The rows of X fall into 4 groups, and each row is roughly a mix of its group's hidden directions.
X, 152 rows:
[[  9  16   1 -10  12   4 -11  -3  29 -11]
 [  5 -15 -23   3 -12 -12   8   5  22   5]
 [  1   7  -1 -17 -16 -19 -13 -12 -18  -9]
 [ -4  13 -18 -13  -4   8 -19 -17 -10 -13]
 [ -9  -6  22  17   8  -2  10 -14 -21  -2]
 [ -5 -12  10 -17 -11  18  15  -1 -13  16]
 [  1 -10 -16  -4  -4   8  11  15  -4  29]
 [  9 -14  23  -4  14   5   2  17  17   7]
 [ 11  26   3  -5  13  21   6  12  -5  -4]
 [ 12   3   5 -30 -24  -4   1   3  -1   2]
 [  3 -18  -4  -1 -20 -29   7   9   3   4]
 [ 17  12 -11  -8  18   2  14  13 -13 -14]
 [  4 -12  10   8   3 -14  23  19  -2  16]
 [-12   8  -2  10   9  -3 -20  20 -15  17]
 [-12  19   5  -2  12  26  -6 -13   8   4]
 [ 17   8  -6   2  18  -6  29  -5   3  -7]
 [  8  25  14  15  -8  16  -4  15   2  -4]
 [  9  25 -10   3  16  -6  -4 -14  15 -13]
 [ -2 -16  23   0  16 -21   9  -3   2 -10]
 [ -4  11   3   6 -35   7 -13  -6  -3  -5]
 [ 14  -1   2  -9   7  -1  10  20  -8  28]
 [  1 -16  -3  -1  28  11  16   5  14  -4]
 [  7  -4  14 -32  11   6  11   0   0  11]
 [ 24   2  12 -18  18   2  12   2 -12  -5]
 [ 19 -23   3 -17   1 -16  -9   3  12  -2]
 [ 12   1  26   6   9  24   3   6  -2 -10]
 [  9 -20  -7 -16   8  -7  21   9  10 -12]
 [ -9   0   3  18 -14 -29  -9  -4  -6   9]
 [-12  -4  -7  -1  25  -1  -5  23 -15   9]
 [  5  20  -7  13   0  19  12  10  -4  21]
 [  0  28  12  -8  -6 -15 -20   5   3   3]
 [ -2  -1  -5  -8 -27  16   7   4  23  -5]
 [ -4 -23 -10   8  -5  14  -9 -12  -2 -22]
 [ 16   7  12  -9 -15   3  -2 -13  27  -2]
 [  8  21   6 -11 -21   3  23   4   3  -4]
 [ -8 -17  23   8   1 -21   9  -4 -14  -5]
 [  8  22  -8 -12 -10  -1 -19 -14  17   0]
 [ 21  -4   5  -6  -1  16   9   6  26 -12]
 [  1  29   7 -10   7  14 -11  10  -7  13]
 [  5  -4 -12  -6 -21  -6  15 -16  20 -11]
 [  4  15   4   0   2  -1 -15   1 -12 -32]
 [ 12  11 -19 -25   9   1 -14   0   3  13]
 [ -3 -28   1  -6   7   7  21  -9   8  11]
 [  5   6   5 -22  -2   0 -19   5  -9 -25]
 [ -7 -25  12  11  -4  16 -18 -10  -7   3]
 [  2  -7  35   3   2  11 -13   0  -5  10]
 [-23  11   6  -2   9 -20 -11  -8   6 -17]
 [ 13  -6  -7 -26  10 -22  10  -1  -7   5]
 [ -8  12   7  14  -1  17  -3  13 -24  13]
 [ -4   6   9   0  25   9   6 -18 -19  10]
 [  8  -2  -9  -1   9   2  -2 -11   9 -35]
 [  1 -23  -1   2   7  19  18   0 -16 -13]
 [  9  18   4 -17 -20 -14   6  11  -5  13]
 [ -1 -13  20  -5 -13  12   0  17  21   6]
 [  5  -5 -18  -3 -13 -16   2  10 -25  11]
 [  7  17   8  -1   5   0  -8  -2  -6 -34]
 [ -4 -29  19  -4   4 -14   8   4 -14  -2]
 [  0  23 -24  12  -1   0 -13   6   8  13]
 [  1   3 -19  30 -11 -10   9  10   2   6]
 [ -3  -2  -5   3  34   4  18   7   6   4]
 [-11  -3  -4  27 -19   2  -8  -3 -19   4]
 [  4  18 -19 -14  14   9   9  19   6   0]
 [ 13   3  13   6  -3   8 -11  29  -8  14]
 [ -3   8  18   2 -16  -7   1  11 -29   0]
 [ -5 -16  -5 -11   3 -18  11  23  14   8]
 [ 12 -19   6 -25   7 -14  12 -10  -1   4]
 [  5  10   2  13 -14   5 -14 -24  19   4]
 [ -1  -8  15   2   9   8   2   5  30  18]
 [  7  -8  -5 -21  -3  -7  27  15  -8   1]
 [ -2 -33 -15   1   2   6   9  -9  -2 -13]
 [ -3 -12  27  17  -9   0  18   3 -10   4]
 [ 18   6  11 -17   9 -10  15  15   7 -16]
 [ 32   0   2  -8  -7  11   9   4  -1 -18]
 [  8   8  22   9 -22  -4 -12 -18   4   2]
 [-10  -9  24  11 -25   4  10   3   0   8]
 [-10  11 -15  15  -8  -1  11   1 -11 -27]
 [  7  22   1 -14  11   7 -14  -1  19  15]
 [  0  19 -10  -1 -24 -12   8 -12  16   6]
 [ -5  19 -12   3  25   4  -4  -1 -20 -10]
 [ 24   8  20 -11  -6   0   9  -6  19  -4]
 [  0  13   4 -12  23  16  -6  -4  16  17]
 [-12 -15  13  -4 -15  -8  28  -4  -1   4]
 [  9 -16  -4 -13  23   5  22   5  -7   3]
 [ 18   3 -12 -21   7 -21  -1   8 -11 -10]
 [ -3   1  -6  -3   3 -16 -13  14   3 -32]
 [ -6   2   0   9 -29  13 -11 -11  18   1]
 [  4 -13  15 -14  -4 -22  12  -9 -17  -9]
 [  1 -18   6 -15 -15 -15  10 -15  17   6]
 [-18 -12   4  20   9  20   0  15   2   9]
 [  0   7   7   8   4  26  18  13  -2  18]
 [  7  -1 -19   8  -6   1  -3  34  -1  -3]
 [-23   4  -4  22   6  16 -13  -4  -8   9]
 [ -1 -18   9 -28  13   3   3 -12  -9   8]
 [ 14   5  -6   0 -24  -6  -8   1  10 -25]
 [  5  -3  11   7 -24   7  -1   1  19 -22]
 [  3 -30  15  -7  16  -7  -6 -11   5  -5]
 [ -7   5   7  28  21 -19  -1   1   0   1]
 [  5 -11  -8 -28  17  17   2  -9   5   3]
 [ -4  21  16   9  11  -4 -11 -10 -20 -11]
 [  1  15  -6  26 -10 -23   4   7  -3   8]
 [ 15 -17  -6 -23  17  -7   7   7  12  -5]
 [  1  -4 -10  25   5 -15  17 -16  13   2]
 [ 12  10 -28 -10  -5  -5 -12  15   3 -12]
 [  4 -16  -5   9  -8  14  11  13  -6 -27]
 [  6   4  -5 -17  10  13   9  29  11  -1]
 [ -9  -6   1  12  28  16  -3  -5   2  19]
 [-15 -21 -24  -6  14 -10   4  -7  -8  -5]
 [ 11  -5  -8 -29  -5  12   2  20   7   3]
 [  8  -2 -10   9 -28 -12   9  15  -2 -14]
 [ 22   0  -6 -19  -7  -1  -9   9  24   3]
 [ 12 -14  -5   1 -10  -9  13  12  -3 -29]
 [ -4   5   7  -8 -13 -10   4 -32   7  14]
 [  3 -37   9  -2  -6   8  10   1   1  -3]
 [ 10  24 -20  11   1   1  -5  15 -11 -11]
 [ 21  -4  -5  -3  28   8   7  10   6 -12]
 [  4   6  13   8  11  26  23   6  -7  -1]
 [  3   3  22  20  12  -9  -7  -2 -19  11]
 [ -1   8  29 -12   2  17   4  11 -14   3]
 [ 14 -11  22 -10 -12   4  12  16  -1 -13]
 [-21   5 -16  -2  13  -7   9 -25   2  -7]
 [ -3 -10  -9 -28   8  -1 -20 -14   5   5]
 [  4   3  22   2  10  10   7  21  14  16]
 [  3  -8 -20   4  -4  11   5  10 -18 -25]
 [ -7   6  21 -20   7  -3   0  -9 -12  22]
 [-14 -12  10   8   1  28  14  -3  -6  13]
 [ -9   8  15  21 -16  15 -19  -5   2   4]
 [-20  -2  25   8   8   0 -17   7  -1  14]
 [  4 -10  17   6 -26   7 -16  -8  14  -4]
 [  6   1 -26 -25   7  -4   0  -2  -8 -15]
 [ -8  -6  35  -5   5   6  12  -5   6   8]
 [-11  -5 -10   0  -8 -13  18 -10 -27  -9]
 [  7   3   4  17   9 -22  -3   6  20 -18]
 [ 14 -28  13 -11   1  -6 -13  -3  14   4]
 [-15 -24 -20   2 -11 -14  -7   5   7   8]
 [ -2 -13 -15   7  10  21  14  -7  15  15]
 [ 16   8  15  -2  12   8   7  30  -4   2]
 [  7  22 -17  -3   9 -17 -12   6  -4  17]
 [  4 -12   8 -16   8  10   5  24  20   3]
 [ -4  25 -16 -18  12   6 -12 -12  -3  -5]
 [ 21  10   1  11  -5  -5  -2 -23 -12 -18]
 [-10  24 -15  11 -14   5  -7   1 -20  -1]
 [ -8   1   2  -4  21   5   6   0 -14  30]
 [  1  16 -26  -4   2  -4   4  -2 -22 -14]
 [ 25  -7  -5  -7  10  19  19   0 -11   2]
 [ 10 -14  11  -8  13   4  15  13   9 -23]
 [-11  20  14   9  21  -1  -5 -11  11 -12]
 [-11 -11   5   6 -16   3  -7 -23   2  23]
 [ -1  -7 -10  30 -17  -9  10   9   7  -3]
 [ -2 -25  14   6 -19  -6  -5 -18   1  -8]
 [-15 -10  10  23   9  12   5 -17 -11   7]
 [-15 -13  -3  -6  11   4  11  29 -11   5]
 [  1  17  -4   4   7   0  -1  15   4 -33]]

Each list below has two rows that fit no group; the rest each fit one group, if only roughly. Name those rows in the order they come.
  * J_285: [  7  -5  -8 -24  24   1   8   9 -15   7]
  * J_287: [ -8 -23 -11 -22  -1   0   6  14  13  -7]
  * J_272: [  0  -6  -1 -19  -9 -12  13   4 -23  19]
  * J_984: [ 17  -5  -2  -5   2 -28   8  16  12  -7]
  * J_117: [ -4   1  16 -16 -12 -29 -13  -4   0   2]
  * J_591: [  9   2   7  -7   1  -8  -9 -25  26   8]
  * J_820: [ -5   7   8  13  20  15  -1 -24  -8 -11]
  * J_191: [ -2 -26 -17  18  -4  -7  -3   1 -18  -2]
  * J_965: [  7  -1  27   2  -2 -15  -8   4  16  17]
  * J_65: [  6  12 -12  -4   7  15 -20   2  -1 -26]
  * J_51: [ 7  1  0  5 26  1 -8  4 24 17]
  * J_578: [-11 -13  -3 -12 -32 -10   5   8  -6   3]
  * J_734: [ 14   6  -1 -10  -8 -18 -10  16   3 -24]
  * J_957: [-16  10 -26 -15  11  -6   0  10 -11   4]
  * J_254: [-3 24 -6 13 -2  4 -3  7 -9 27]
 : J_285 J_578
  * J_806: [  1  15  -5  -4  19   5 -17 -16  -9 -20]
  * J_614: [  9   8 -32 -12   0  -6  -7 -12   0  11]
  * J_277: [ 11 -15  -9 -21  22   3  -4   1   5  17]
  * J_224: [ 10  14 -18 -14   0 -20   4  -9   1 -19]
  * J_4: [ -8 -18   2   8  -1   0  27 -17  14   3]
  * J_479: [ -3   4 -18  17  14 -14 -12  -4  -8 -20]
  * J_146: [ 2 12 -4 12 -3  3 15 12  8 30]
  * J_607: [  3 -10   9 -22 -20 -20  -9   9  -4  -5]
  * J_307: [  1   9  26   8  -7   6  11  -2  20 -16]
  * J_557: [ -2  22   9  10 -19  -7   6  -8 -22   5]
  * J_413: [  1 -13   3 -13  33  10  -5  -3  -5  -9]
  * J_473: [ -5  -9   6   6  -1 -30   1 -21   9   8]
  * J_373: [ -7  -9  23  -7   7 -22   0   2 -18  10]
 : J_614 J_413
  * J_151: [ 19   9 -10  -3 -15 -12   6  22  13  -8]
  * J_315: [ 21 -19   1  -4 -19   7  12   6  15  -6]
  * J_512: [  1  -2   8  11 -14  20 -25  10  13   2]
  * J_903: [  3  18   5   2  12  -6 -21  15 -20  -8]
  * J_778: [ 13  -8  25   2  -8 -13   7  11  19  -7]
  * J_428: [ 15 -13  -5   3   5  21  14  10   2 -23]
  * J_646: [  4  12   8  -2  19   9  -2 -15  -5 -28]
  * J_754: [ 13  11 -15   2  21  16  -1  10  18  -4]
  * J_461: [ -4   7 -17  28  17  -5 -15  -7   1   0]
  * J_255: [ -8  -5   9   8 -11  -9   7 -28  -4  20]
  * J_438: [ 21  18  -7 -12  12  18 -14  -6  -3  -6]
  * J_135: [ -5 -11  29   8   5  -2   9  -1  16 -16]
  * J_659: [  5  10 -22  13  11  14  -9 -10  10 -18]
  * J_386: [ -5 -13  23   8 -11   1   8  -6  10 -23]
  * J_472: [ 15 -14  -5 -13 -14 -21   0  15  -3  14]
 : J_255 J_438
  * J_745: [  5  -3   4  12   2   0   8 -16  19 -28]
  * J_812: [ 11 -11   3  17 -21 -16  -4  11   0  17]
  * J_483: [  3  12 -10  20  -9  23  10  17   4   2]
  * J_324: [ 10  -2   4 -25 -16   7  -4  12  18 -12]
  * J_47: [-14   2 -25  -8  13  -3 -10 -15  16   8]
  * J_714: [ -4   0 -25   2   7 -20   2   0 -23  -7]
  * J_930: [ -3 -16 -19 -13   1  -6   4  28  -9   3]
  * J_68: [  0  22 -15  10  -8 -13   3 -10 -11 -20]
  * J_699: [ -3  -3  26  10 -27  -1 -12   2  -3   0]
  * J_325: [ 12 -17   2  15   1  14  19  -4  21  -5]
 : J_930 J_68
  * J_674: [ -2 -12  -2 -29  16   0  16  -1 -12   2]
  * J_110: [ -6  15  -1   8   3 -16 -23 -17 -11 -13]
  * J_187: [ -2  -9 -14 -28   6   2  19 -13   5  -4]
  * J_620: [  4  -8  16  -8  -4 -13 -28 -11 -12  -7]
  * J_956: [ -7 -20  13  23   5  -5 -12  -8  -2  16]
  * J_128: [-11   6   9  14  13 -16   7 -14 -20  15]
  * J_732: [ 21 -14   5 -23  -6 -15   7   9   4   9]
  * J_115: [ 17  -3 -12  -6  -2  20  -3  21  18  -2]
  * J_46: [ -1 -11  15  -8  16  -7  -1  28 -14  -1]
  * J_273: [ -7  -5 -21 -25   8  -5   1  17  -9  -8]
  * J_594: [  2 -11  20 -11 -16 -13  -1 -23   9  -1]
  * J_446: [ 18   8   1  -8 -22 -22  -3  14   5   6]
  * J_104: [  4   6  12 -15  -7   6  10  15  27  12]
 : J_187 J_115
  * J_88: [ -2 -14   2  11 -13 -28  -4  -1  -4 -19]
  * J_935: [ -6  -7 -17  20  17 -16  -4  -2 -17  -8]
  * J_363: [ -3   4 -10  -2   0   8   9 -15 -34  -8]
  * J_465: [-15  -8   9 -11 -28  -7 -10  -4   8  12]
  * J_210: [-10  14 -13  -2  21 -17   1 -12  -7  16]
  * J_701: [-14  10 -28  14  -2   6   2  -6  -7  16]
  * J_69: [ 10  -3  -2 -18 -24   6 -14   3  12 -17]
  * J_329: [  3 -12  10   1  28 -11  -3  -6  11  19]
  * J_897: [ -6 -16  -4 -10  23 -14  -8  12 -19   0]
  * J_647: [  0  -4  27   5 -10  14   0 -15 -19  -7]
  * J_549: [ 13   3   4 -17 -13   4  12  29   6   0]
  * J_769: [  2   1   8  -6 -11  26   6  26   5   8]
  * J_810: [-21   8  20  16   6  13 -13 -11  -5  -2]
 : J_363 J_647
  * J_157: [-19  -1  18   2 -10  19   8 -16   4  14]
  * J_622: [-10  26  11   2  20  11   7  -2  13   6]
  * J_565: [-13 -13   7   9   8   6 -18   3 -10  26]
  * J_776: [ -5  -1   5 -23 -11 -22   6   4 -21  -5]
  * J_938: [ -8   1  20   4   5 -14   9   8 -14  25]
  * J_725: [  1  12 -14  13 -27  17  -6  -1   1 -12]
  * J_728: [  9  10  -2 -10  -3  23   1  29  -2  -7]
  * J_94: [  8   0  15  28   0   9 -18   2 -13   1]
  * J_381: [ -1   8 -22  18   0  17  -1  15 -13  10]
  * J_212: [  7   0   4  20 -25  -9  -9   8 -11 -15]
 : J_157 J_212
  * J_624: [ 10 -11  10 -20  23 -18   2   8   3   2]
  * J_304: [ -4 -11 -10 -16  18  -3  23   8  16   4]
  * J_883: [  3  16 -21  -4  18   9  -5 -10  13  16]
  * J_195: [  0 -20  12  -2  -7 -13  24   7  -5 -16]
  * J_976: [-25  -1   0  -4  -5 -15  16   5 -21   8]
  * J_411: [  9  20  -8  12 -16 -20   0 -17   2  -2]
  * J_853: [  3 -13  10   6 -17  -2  20   7   8 -24]
  * J_837: [-10  -7 -20 -27  11 -13  -8  -5   0  -4]
  * J_408: [ -2   6 -10  -7  24  22  10  14  12  -5]
  * J_603: [  2 -19  -6 -14  -4  32  -1  -6   5   2]
  * J_673: [ -6 -16  -7 -13 -11 -13  -2   3   5  29]
 : J_411 J_408
  * J_396: [-21   0  -4  22  -3  16  -9 -14  -1 -14]
  * J_895: [ 23 -13 -13  -4  -7   4 -14  11   7  20]
  * J_665: [ -4   9 -20   1   8   5  -2 -28 -17   1]
  * J_744: [  3  25 -13   5  -1  26  -3  -7 -11   2]
  * J_76: [ 17   1 -11  -8  -1   8  20 -21   3 -18]
  * J_503: [ 10 -35  -4 -15  -5  -5  -4  -3  -6  -6]
  * J_204: [  2   1  -1  18  10  -8  -4  23  -9 -24]
  * J_973: [-14 -19  -7  13   0   7 -16   6  -8  23]
  * J_98: [ 12 -16   2 -20 -19 -12  -5   4 -15  11]
  * J_123: [ -7   3 -10  -3  29  19  -2 -13   8 -11]
  * J_221: [  0  21  16  17   1   4   1  10 -15 -19]
  * J_175: [-4 29  7  4 12 -3  7  5 13 19]
  * J_751: [ -8  26  15  -4 -19   4   7   5  -6  14]
  * J_884: [ -3  -8  24  -1  -7 -17 -12 -12 -20   3]
 : J_744 J_204
